In the data rows, the value 128 means zero.
Each row below has a hidden score, from 0 to 15, with 7 about the middle. What is it?
np.array([128, 187, 135, 145, 178, 118, 114, 59]) >> 7
np.array([164, 141, 122, 140, 148, 99, 82, 151]) >> 13
np.array([109, 144, 118, 110, 180, 93, 49, 139]) >> 10
np.array([111, 162, 102, 136, 184, 89, 108, 106]) >> 8
np.array([143, 121, 124, 111, 157, 112, 85, 59]) >> 4
np.array([130, 104, 101, 100, 62, 103, 86, 59]) >> 0
np.array([140, 130, 88, 147, 99, 132, 128, 59]) >> 0
np.array([128, 150, 53, 174, 110, 130, 137, 150]) >> 4
np.array([142, 53, 123, 184, 62, 125, 130, 138]) >> 0
np.array([120, 53, 159, 153, 130, 144, 128, 113]) >> 4
np.array([153, 121, 158, 132, 165, 146, 102, 114]) >> 12
np.array([129, 152, 140, 177, 106, 162, 132, 145]) >> 8
np.array([133, 143, 140, 179, 111, 146, 164, 136]) >> 8
np.array([152, 124, 142, 159, 78, 151, 203, 144]) >> 7
np.array([60, 138, 127, 128, 105, 159, 170, 130]) >> 1
np.array([144, 107, 145, 144, 112, 156, 199, 129]) >> 8
np.array([117, 107, 139, 164, 78, 155, 168, 141]) >> 3
np.array([60, 124, 141, 155, 62, 155, 173, 155]) >> 0
np.array([133, 103, 170, 159, 106, 166, 145, 135]) >> 8
np.array([138, 80, 151, 132, 150, 139, 159, 123]) >> 9
np.array([102, 142, 109, 137, 135, 167, 105, 159]) >> 8
np.array([132, 116, 135, 152, 121, 125, 166, 127]) >> 7
np.array([170, 111, 143, 159, 128, 145, 128, 108]) >> 8
np.array([117, 76, 123, 118, 131, 147, 121, 113]) >> 4
np.array([132, 112, 138, 127, 126, 156, 116, 142]) >> 9
np.array([148, 99, 163, 106, 159, 143, 121, 119]) >> 12
np.array([60, 136, 148, 137, 128, 168, 141, 112]) >> 2
np.array([124, 107, 115, 146, 128, 146, 135, 141]) >> 6
np.array([129, 122, 117, 137, 155, 145, 105, 109]) >> 7
np.array([137, 93, 150, 136, 128, 142, 135, 133]) >> 8
np.array([127, 111, 112, 124, 104, 134, 133, 110]) >> 2
np.array([149, 149, 135, 131, 132, 125, 135, 140]) >> 11
np.array([140, 127, 159, 108, 169, 89, 130, 59]) >> 7
np.array([60, 125, 122, 83, 147, 94, 107, 128]) >> 4
np.array([129, 141, 133, 70, 168, 84, 80, 145]) >> 13
np.array([162, 125, 164, 104, 152, 82, 87, 121]) >> 13
np.array([142, 154, 128, 89, 165, 84, 92, 120]) >> 11
np.array([124, 149, 104, 90, 144, 96, 73, 107]) >> 6
np.array([134, 132, 125, 83, 186, 68, 77, 151]) >> 14
np.array([169, 167, 151, 103, 193, 81, 106, 148]) >> 15
np.array([147, 158, 126, 85, 153, 63, 110, 137]) >> 12
np.array([152, 146, 152, 99, 62, 92, 79, 131]) >> 6
np.array([60, 155, 134, 63, 179, 98, 86, 152]) >> 10
np.array([158, 147, 123, 116, 150, 86, 133, 125]) >> 11
np.array([156, 131, 111, 78, 160, 87, 108, 124]) >> 11
np.array([134, 123, 53, 80, 157, 100, 105, 59]) >> 0
np.array([60, 126, 156, 84, 125, 91, 87, 144]) >> 5
np.array([134, 148, 131, 67, 62, 84, 98, 154]) >> 6
np.array([127, 144, 117, 78, 159, 82, 95, 112]) >> 8
np.array([156, 152, 131, 148, 147, 151, 145, 149]) >> 13
np.array([157, 135, 139, 70, 108, 141, 142, 163]) >> 13
np.array([123, 111, 134, 158, 74, 80, 172, 131]) >> 2
np.array([136, 144, 112, 166, 68, 158, 176, 148]) >> 4
np.array([132, 118, 138, 136, 71, 151, 174, 124]) >> 3
np.array([121, 129, 117, 156, 92, 169, 168, 154]) >> 6
np.array([127, 128, 125, 174, 98, 159, 172, 155]) >> 7
np.array([141, 169, 161, 70, 88, 141, 162, 158]) >> 12
np.array([60, 143, 116, 154, 99, 177, 150, 116]) >> 0
np.array([60, 141, 139, 170, 85, 174, 164, 155]) >> 2
np.array([139, 127, 146, 150, 97, 177, 166, 131]) >> 7
np.array([126, 138, 128, 168, 135, 159, 137, 147]) >> 9
np.array([113, 130, 114, 70, 107, 167, 127, 144]) >> 6
np.array([60, 134, 53, 148, 92, 167, 151, 130]) >> 0
